runs of hidden systems:
seq 1, z_390 (10 x 18):
[[ -3 -29   5  11  12 -16 -16  -6 -12  -1   4   1 -10  20   6  27  -1 -20]
 [ -8  21   8   0  14  19  23  -5 -17   6  10  20  16   7  17 -11  -1  19]
 [-11 -17  -4  17  11 -12 -10  -1  10   4   8   4  13  -4 -40   5 -16 -13]
 [-10   4  -1  16   0  11  10   4 -24 -11  19  -4 -31  -6  17  15  16   0]
 [ 17  -2   4  -3  11  19   7  10   5  14  -6   6   8 -14 -30 -29   1  19]
 [  5 -21 -10  -6 -14 -10 -31   4  -7  -8  17   0 -32  -1  -3  13 -12 -13]
 [ 10  29 -11 -10  -7  17  23  -1  -1  -7   3   9  -6 -18  19 -20  -5  15]
 [ 18 -10 -11   2  -3 -26 -14   2  18   0 -16  -5   1  -8 -28 -10  -5 -21]
 [  7  11  -2 -14 -14  -8   6  -6 -20  -9   3  -2 -25  17  28  11  20  -4]
 [ 16  10   7 -19   2  -1  11  -7  15  12 -12  13  39  -1 -17  -8   0  15]]
seq 2, z_18 (10 x 18):
[[  6  13 -11  -1  -4  19  14 -14  17  -6  20  11  12 -28 -18   0 -14   9]
 [  4 -12  -4  30  -5 -13 -19  10   3  -5  -3   3 -24 -25  -5  -3  10 -24]
 [ 10   9   6 -15 -11  17  -4  -1 -21   7   7  -3 -27  15   1 -21  30  11]
 [ 10   4   1 -29 -14 -17 -25  -4  16  12   2  -9  22   2 -23   2 -12   8]
 [-10  -2 -15  -5 -29  -1   9  -3  15 -21  -5  -4 -15 -13  24  24  -3  -5]
 [ 26  18   3  11  11  13  17  -7  11   5 -17  -3   8 -18   6 -24  22   0]
 [ -3 -12  15   0  -4 -24 -25   3  -6  12 -19   6   4  28   9  -6  15 -15]
 [-20  20   3 -20 -14  10  14 -22  -4  -1  15  -2  16  25  14  11   1  13]
 [-14   6   0  19   8  -9   9   0  25  -1  -8  -7  35 -22 -15  15  -9  -2]
 [-17 -22  10  30   6  19   9   7  -6  -7 -10  -2 -22   2  17   8  24  -9]]
seq 3, z_390 (10 x 18):
[[ 19  -3  -9  25  13   5   4  -3  16  -4 -11  -5  -6 -25 -18 -22   5 -19]
 [  8   2   3  -4  -7 -16 -20  12 -29   4   1  -5 -35  17   3 -13  20  -7]
 [ 10  17  -6 -38 -14   9   8  -7   3   4   7   2  12   8 -17  -8  -7  25]
 [ 10  -8 -10  -2 -16 -20 -10  -1  21 -10   2   4   6 -27  -1  31 -14  -9]
 [  6  -2  -2  13  -3   9  20  -7   2 -11 -22  15 -14  -2  33  -7  21 -12]
 [ 16   5  14  -3  12  -9 -20 -13   1  20  -8  -1  19  23 -11 -23  12  -9]
 [-31  11   3 -14 -25 -19 -12  -4 -13   1  19   7   5  22   2  22  -1   4]
 [-11  10   1   7  -2  21  28 -12  22  -6   1  -5  27 -22  -6  18   6  12]
 [ -2 -28  16  27   8  -1 -19  15   5   6 -14  -1  -6 -13   2   8  19 -12]
 [ -9  -3  10  -7  -1  28  -8  -5 -15  10   5   2 -15  28  20 -25   6  11]]
seq 4, z_18 (10 x 18):
[[ -2  28  -1   8   0 -10  18   9 -26  -6  -5  15 -16   4  23 -18  16  -1]
 [ 12   0   1  -9  17 -17   7 -14  -2  11  -8  -3  21  29 -35  -6   8  -8]
 [-14  -7   7  -8 -10 -16  -2   4  -9  -6  13   8   7   2  12  48   2   5]
 [ -1  -3  -4   6   2  29  35  -7  15  -4  -3  25  13 -20 -11  -4   5  12]
 [  9 -18  10  30  10  -5 -30  -8   1  10   6  12  -6 -10   1  -2   7 -24]
 [-25  17   3  -7 -21   9  -8   3 -24   5  19  10 -18  15   2 -17  12  14]
 [  1   3  -9  -9  -4  -1  -8 -13  21   4  11 -27  15  -2 -39   2 -11   1]
 [ -8  -9   0   6 -18  -1  -7  24   2 -13  -5 -17 -24 -23  15  26   8   3]
 [ 27  -1   2 -10   3  33  11   0   9   5 -18  -3  -6  -3   1 -32  13  13]
 [ 14  -5   6  -8  -3 -23 -39  -3   2  10  -5   0   8  11  18  -5 -14 -14]]
seq 5, z_474 (10 x 18):
[[-23  13   3   6 -14   4 -24 -16  11   8   5 -31   0  17  -4 -17   5  -9]
 [-28  22   7  -1 -14   0  -8  13   7   1  -3 -43   8   0   6   0   1  14]
 [ -9 -16   2  -7  -2  16   3  16  21  -4 -25 -41   0   5   2   6  -2   8]
 [  5 -16  10  -2   9  15 -20  11   6   5 -14 -23  -5   6  34  -1 -13   6]
 [-14  -6  -2   2  13   7  -2   4   4   5 -15   2   8  20  23 -22 -32   1]
 [-17   2  -7  21  29  -2   8 -10  -2  -4   2 -18   7  18  10  -1 -30 -14]
 [-20   2   1  14  29  -2  28  19 -19  -5  -6 -11   5  10   7  14  -8   8]
 [  2 -33   3   2  31  13  21  12 -12   0  -4   1   0  11 -13  17  -9   8]
 [  8 -23   5   6  22   9  -6  12 -17   2  15  27  -4  -8   9  12 -23   8]
 [ -3  -8 -13  15  14  11  14   0  -9  -4  10  42  -7  -9  -6 -16 -24  -3]]
seq 6, z_105 (10 x 18):
[[-25  20 -18  -9 -24  -7  22 -21  12 -15   5   1   9  12  -7   4 -10  -4]
 [ 11  10   9  14   6  -8  10 -11   8   0  -3 -20  16 -15 -10  25  34  -8]
 [-13 -14  18  -7 -13  -2   3  21 -11   6 -21  19  -2  12   6   3  31  12]
 [  5 -19  12 -11  -2  29 -18 -25  10  14  10   9  11  19   3   0   2   2]
 [-27  17   6  16 -17 -11 -30  -2   9   4  15   6  13 -14  18  -1 -15  -3]
 [-24  11  -9  21  -8  21  19  -8  14 -10  -7 -25 -12  -1  -8 -17  13  -7]
 [ 12   4  19   4  16  -6 -18  18 -14  16  -5 -35  -4   5 -12  -2  24   7]
 [-16 -22   2 -27  -8   7  -6  24  -2   1 -10  -7  -3  21   2   4 -19  21]
 [ 17 -11  -2   2  15  22  -7 -16  25  -1   2 -14  13 -14  19   6 -28  -2]
 [ -4  17  -8  23   6 -19   1  14  -3  -7 -16   5  -7 -12  28 -22 -13 -12]]
seq 7, z_91 (10 x 18):
[[ 34 -10   1  11  23  13   8   4   7  -5 -13 -14  -4 -23  21  10  -1  -4]
 [  4   1  -1  -2   1 -17 -13  20 -16   5 -17  21 -15  11  13 -35 -13  -3]
 [  7  11 -14 -10  16   3  13 -30  -6  -3  17  -8   5  27  -3  -4 -23  -7]
 [-12  25  -1   7   7 -31  10  18 -11   0   9  -1  21 -17  -9  21  -9  10]
 [  0 -26  -9   6   6   3  35   3  -2 -13 -18  11 -13   7 -22  10  18  -9]
 [ 32  -8  19   3  17   4 -16  -3 -17  15   7  18   0  -6  17   6  18   1]
 [-16  -5  -7  -5 -16  -1 -16   1  -6   2  15  41  -6   5  -8 -18 -24   1]
 [  3  14 -16  16  -1   8   9 -31   9 -13  27 -12  -4 -15  -5  11  -6 -17]
 [ -8  20   5   9 -18 -18  -3  24 -11   1  -4  -5 -12 -19 -11  -3  30   5]
 [ 18 -25   0 -24 -10  19   2  -8   2   1  -7  -5 -15  20 -22   0  24   3]]
seq 8, z_474 (10 x 18):
[[-18 -18  -7  18   4   4 -13   6   8  -3  -5  20  -7  -2  15 -19 -34 -11]
 [-11  15 -11  27  22  12  13 -11 -11  -5   9 -12 -16   8   9 -22 -12 -13]
 [ -7  11  -3   3  23 -19  15  26 -23   1  -4 -18  -1   9 -22  -1  -8   9]
 [  4 -21  -9 -23   6  10  17   7  -8 -10   6  -8  -9   8 -10  31 -14  14]
 [ 30 -13   0  -3  16  12   3   8   4   1   0  23   6 -28  16   6 -21  11]
 [  9 -14 -15  13   4  -8   4  -7  -4  -7  -7  40 -16   1   6 -19 -14 -24]
 [  6  26  -7   9  15  -9  11 -22 -25   3  22  12  -6  12  -2 -14   2 -13]
 [ -7  17  -5  -6   1 -29  20   9 -13   0   7   6  15   1 -35  14   4   9]
 [ 12 -16  -4 -12 -10   8  15  -9   7 -12   9   3  -5 -12 -13  40  18   4]
 [ 29  -9  13  -5  -9   7 -11   7   4   8  -6  30   0 -28   9  -3  19   7]]
seq 9, z_105 (10 x 18):
[[-10  25 -10 -12   6  -8  24  13   2  -7 -11 -28  13   5   3  -1 -22  14]
 [ 18 -20  -3   4  26 -10  20   4  10  -7 -27 -18   6   5  -2  19  -3 -12]
 [  6  -6  10  -3  19  -3  12  10 -23   1  -9  21   1  13  35   8  -3   6]
 [ -3  -8  -5   4  20   1  11 -21   1   4   1  33  23  19  -4 -12 -24  -9]
 [-18   7  -5  31  13 -16   2 -14 -14  -5  24  14   2  -4   1  17  -6 -20]
 [-21  10   1  17   8  10  31   8 -14  -1   6  12   2  -7 -25  -4  16  14]
 [ 11 -31   9   5  10   6 -12   9 -10   9   8   7 -11  -5 -36   8  18   0]
 [ -2  -9   1 -14 -15  17 -16  17 -11   1  22  20 -19 -16   6   3 -10  22]
 [ 16   1 -17  -3 -11  16  -9 -10  23  -2   7   7  -6 -26 -14 -24 -19  -1]
 [ 17  18 -15   6 -16 -20 -13   3  -5 -11   4 -14 -33 -17   5  -9   4 -16]]
seq 10, z_737 (10 x 18):
[[ 10  15  -4  -4   0   6   1  -2  25   8  -3   8  28 -25 -14 -19 -19  12]
 [ -6  -8 -14  14 -20 -22 -16  -3   3 -14  -4  -1 -28   1  14   2  -2 -31]
 [  8  34  12 -10   1  10  17  -3  -9   9  -7  -6  10   8  18 -18  24  14]
 [  0 -14   1 -12  -2 -29 -14   0  12   7 -11  -4  25  14 -29  15 -10  -7]
 [-11 -12   2   0  -9  22  15  -8   2 -13  -1   2 -10   1  36  29  10   2]
 [  3   3   9  21  18   5   6   4  13  14 -13  15  30 -18 -14 -21   0   4]
 [-19 -20   0  15  -5 -14 -25  -5 -12  -2   6   3 -23  25   5   3   2 -24]
 [-16  28  14  -6   5  24  17  -1 -13   8  15 -11  13   6   7  -5  11  27]
 [ -8 -21  -6   5   2 -14  -8  10  16  -1  -4 -16   7  -8 -42  13 -14  -5]
 [  7 -15   1   5  -1  26   3   6  -8  -9   0  -9 -34  -8  32   9  10   3]]
seq 11, z_91 (10 x 18):
[[  6   3  -4  -2   0 -13  26 -23   2  -2 -14  25  16  18  -6   2  19 -16]
 [ -3   5  22   3   1 -12  -3 -17  -7  11   8  28  28  11   6  19  23  -1]
 [-32 -13   8   9 -13  10   2 -11   4   4  10  36  17   4 -12   7  10   3]
 [-16 -10  12  31  -2  21  -9 -20  11   3  17   0   4 -15  -1  13  20 -10]
 [-26  -1  13  18 -21  16 -24  11  -1   7   7  -5 -19 -10   0 -11  23   5]
 [ -4 -10   3  -5 -12  31 -20  -8  11   4  10 -31 -16   3 -14  -9   7   7]
 [ -1   4   2 -12 -16   7 -27  19  13   1   5 -37  -7 -16   7   4 -11  17]
 [  5  -5 -16 -15 -12  10   6  12  21 -10 -24 -29 -13  -4   6 -15 -16   5]
 [ 27  11  -3 -12   8 -10  -4   2   9   2 -22 -30   3   8  22  -8  -8  -4]
 [ -4  13  -3 -21   3 -19  10  10  -5   2 -22   0  17  25  13 -12 -20   9]]
seq 12, z_737 (10 x 18):
[[ 10  13  -9  -1   7  -6  33  14  -7  -3 -22  10  -2  -3 -20 -24  12   7]
 [ 31 -13   1  -6  10 -16 -19 -21  -6   5   8  -6  -5  17  -7  15   2 -21]
 [ -7  11   2 -19 -10   2  17  10 -15  -3   9  31   9  -4  18  16  -3  26]
 [  5 -10 -15  11   0   5  11 -25  27  -5   1  14   9  -8 -32  -6  -3 -18]
 [  0   8   8  20  -6 -15 -18   4 -21   0  12  11 -20 -13  21  13  25 -11]
 [ -2   6   6 -18  -9  11   9   1  -5  13  -5  14   6  18 -24 -27  19  19]
 [  1  -9   2  -5 -13  -4 -32 -17  15   4  24 -15   8  -4  -9  28  -6  -7]
 [-17   5   0  -2 -24  18  14  21   4 -10  -8  11 -10 -25  17   1  11  20]
 [ 21  -6   0  10   3   6 -18 -14  22  12 -12  -9   2  -5 -16 -30   5 -17]
 [-10  10  11 -10 -16 -20 -30  13 -18   4   4  -2  -9  12  34   6  -1   3]]

runs to name:
seq 13 (2 x 18):
[[  1   2  20  17  29   8 -13  -2 -24  18  15 -12   1  17   0  -5  13   0]
 [-28 -10   3  -3   4   8  -7  25 -17   5  17   3  -4   4 -19   4 -21  22]]
  z_91
seq 14 (2 x 18):
[[ -6 -16 -14  15   3  10   1  13   4  -7   1 -15 -26 -13 -37 -12  -4  -5]
 [ 25   0   1 -10   7   9 -10  21 -19   1  12 -17 -27 -16  -1   2  -1  16]]
  z_105
seq 15 (2 x 18):
[[ 13  32 -10 -17  -4 -19   9  10 -13   4  -7   3  -1   6  -8 -32  -1   9]
 [ 16 -10 -12 -12   0 -31   2 -11   3  -7  -9 -13   0  19 -13  24   0 -20]]
  z_18
seq 16 (2 x 18):
[[  5   7  -2  -1 -14   0  -7  13 -17   2  18  17 -24 -21 -22  -8  17  10]
 [ 23   3  -6 -21 -21  10 -21 -10   2   4  17   1 -20  -7 -23 -14  10   5]]
  z_737
seq 17 (2 x 18):
[[  4  -8  -2 -14 -11   2   8   6 -17 -12   0  10 -26   8  34  22   6   5]
 [ 18  10  -1  -3  15  10  17 -14  15  11  -4  19  33  -8 -15 -18  -9   9]]
  z_737
seq 18 (2 x 18):
[[ 14  -2  -3  15  -6   5 -18 -16  -5  -4  20 -11 -32 -11  -4   4  19 -19]
 [  4  21   3 -15 -20   6  -1  16 -11   7  -1  17  -8 -13  -6 -27  19  23]]
  z_390
seq 19 (2 x 18):
[[  7  19  11  24  28 -16   1  -5 -23   9   3 -11   2  10   7  -3  18 -16]
 [-25  -5  12 -13   2 -13   8  17 -19   9  -5   9  13  32 -22   6   7  16]]
  z_18
seq 20 (2 x 18):
[[ 19  31   0   7  21   5  28   0 -10   1   4 -12   8 -19  -4  -3  12   9]
 [  3 -19   1  -6   0 -32 -10  21 -12   5 -13   9  -7  12 -29   4   6  -6]]
  z_91
seq 21 (2 x 18):
[[ 13   3 -11 -14  14  -1  21  -1  -2  -6  -4 -41  -3  14 -17  14  -3   3]
 [ 16 -12   7 -10  11 -11   7  29  -2  -1 -18   0   9 -16   8  24  -5  17]]
  z_18
seq 22 (2 x 18):
[[ 31  31   0 -23  -9 -16 -12  -8 -11  11  13   6   5  -3  -5  -9   6   6]
 [ -5   3 -17 -26 -28 -23   5  -5   7  -9   4  16   7   5 -22  13  -9   1]]
  z_91
seq 23 (2 x 18):
[[ -4 -14  -2 -18 -24   1 -14 -24  20   5   0   1   9  22 -24   1   4  -7]
 [-12  14  10  -7 -22   6  -8 -10  16  -3  10  -8  19 -14  27  28   7  11]]
  z_91
seq 24 (2 x 18):
[[ -3 -29  12 -19 -13   2 -20  11  -7   2  -4  11  -9  16  24  18  -2   7]
 [  6  19 -10 -13  -4  22  14 -20  16  -2  10  14  18  -9  13 -14 -27  11]]
  z_18
seq 25 (2 x 18):
[[-24  15  -9  -7 -13   7   9   3  25  -7  -8 -26  14  -2   4  -3 -26  13]
 [  5  -9  -5  15  12   4   7   5  17 -10 -21 -39  -9  -7  18  10  -3 -13]]
  z_474
seq 26 (2 x 18):
[[  2  -3   3  10   2  11  12   4  17  -7 -22 -10   6 -14  41  10  -1   0]
 [ -2   2   6  10   9  -2  -4   3   3  12 -27   3   6  18  13 -41   0  -9]]
  z_91
seq 27 (2 x 18):
[[-10  15  -8   0  -9  12  10 -11  20 -10   6 -45   2  -8 -11  11   6   2]
 [  0  -9  13   7   0   3  -5  28  11   3 -26 -24   0 -20   6   6  15  11]]
  z_18
seq 28 (2 x 18):
[[ 13  18  16  13  10  16  10  -1  -9   7  -6 -22  -6  -2  12  -8  41   3]
 [ -5 -11  19 -17  -3 -10 -21  13   2  20 -18   2  23  25 -10  -8   4  10]]
  z_18
seq 29 (2 x 18):
[[ -7 -27   2 -15  -2  -7  11  23  -1  -7 -15 -12  -2   7 -20  32   5  10]
 [ 22 -24  10 -11   5  34  -8  -6   6   4   5   9   0  -9  23  13  -2  14]]
  z_474
seq 30 (2 x 18):
[[-30  16   8  -1  -7  -6  18   7 -17   4   7  14  10  12 -24   3  23  16]
 [  0 -22   7   3   0  15  -8 -14  10   4  12 -17   1  -2 -33  24  21  -3]]
  z_737
seq 31 (2 x 18):
[[-21  19  -7  13   5 -10   9   2 -18  -2  26  -8  -2  -5 -30  13   1   2]
 [  4 -12  -1   6   4  17  21  17  -4  -6   4  -2 -15 -24 -27  15  18  14]]
  z_390
seq 32 (2 x 18):
[[-28  -9  -3  -2 -19 -16 -12  -3  19   0 -12  18  21  13  -2  -2 -17  -8]
 [-14  15  -3  20   1  18  15 -27   4 -12  17 -18  -2  -5  21  16   9 -10]]
  z_18
seq 33 (2 x 18):
[[-11 -13   1  34  30   0   6  18 -12   2   4  -3  -9 -11 -21  -2  -5  -4]
 [ -8 -16  -4   0   6  15   5  18 -28  -5  17   4 -34   4 -10   4  -4  13]]
  z_474
seq 34 (2 x 18):
[[-15  18  -5  -2   1   7 -14  -9  -9   5   9 -16  -6  26  17 -29 -20   0]
 [-17  23  -6  -1  11  -8   9   5   2   2   8 -36  18   3 -20   3 -17  11]]
  z_91
seq 35 (2 x 18):
[[ -9  -4  12  -8   1 -14   1   9 -11   3  12  -8  14   1 -11  47  11  12]
 [  0 -33   3   0   1  34  22   4  11  -5  -8  18  -2 -12 -13  11  10  11]]
  z_737
seq 36 (2 x 18):
[[ 44   1 -12  -9  26  -1   9 -17   4  -1   2 -15   3  -1 -11  -3 -15  -8]
 [  6   9  -8 -13  -9 -35   2  15 -15 -10  -5  25  -2  -1  22  14 -14  -1]]
  z_474
seq 37 (2 x 18):
[[ 27  19  11  -8   1  -2 -16 -11   4   8   7 -32  10 -11  12  11  20   3]
 [-15  -2   2 -13 -24 -12   3  22  10  -1 -31  10   8   5   6  -9   6  10]]
  z_18
seq 38 (2 x 18):
[[-20  -5   2 -12 -24 -11 -12   5  21  -5   0 -10  19  -8  -4  36  -8   7]
 [ -3  -5  -2  13  -7  35  23  -7  22 -12 -12  -4  -5 -23  19   2  14   3]]
  z_18
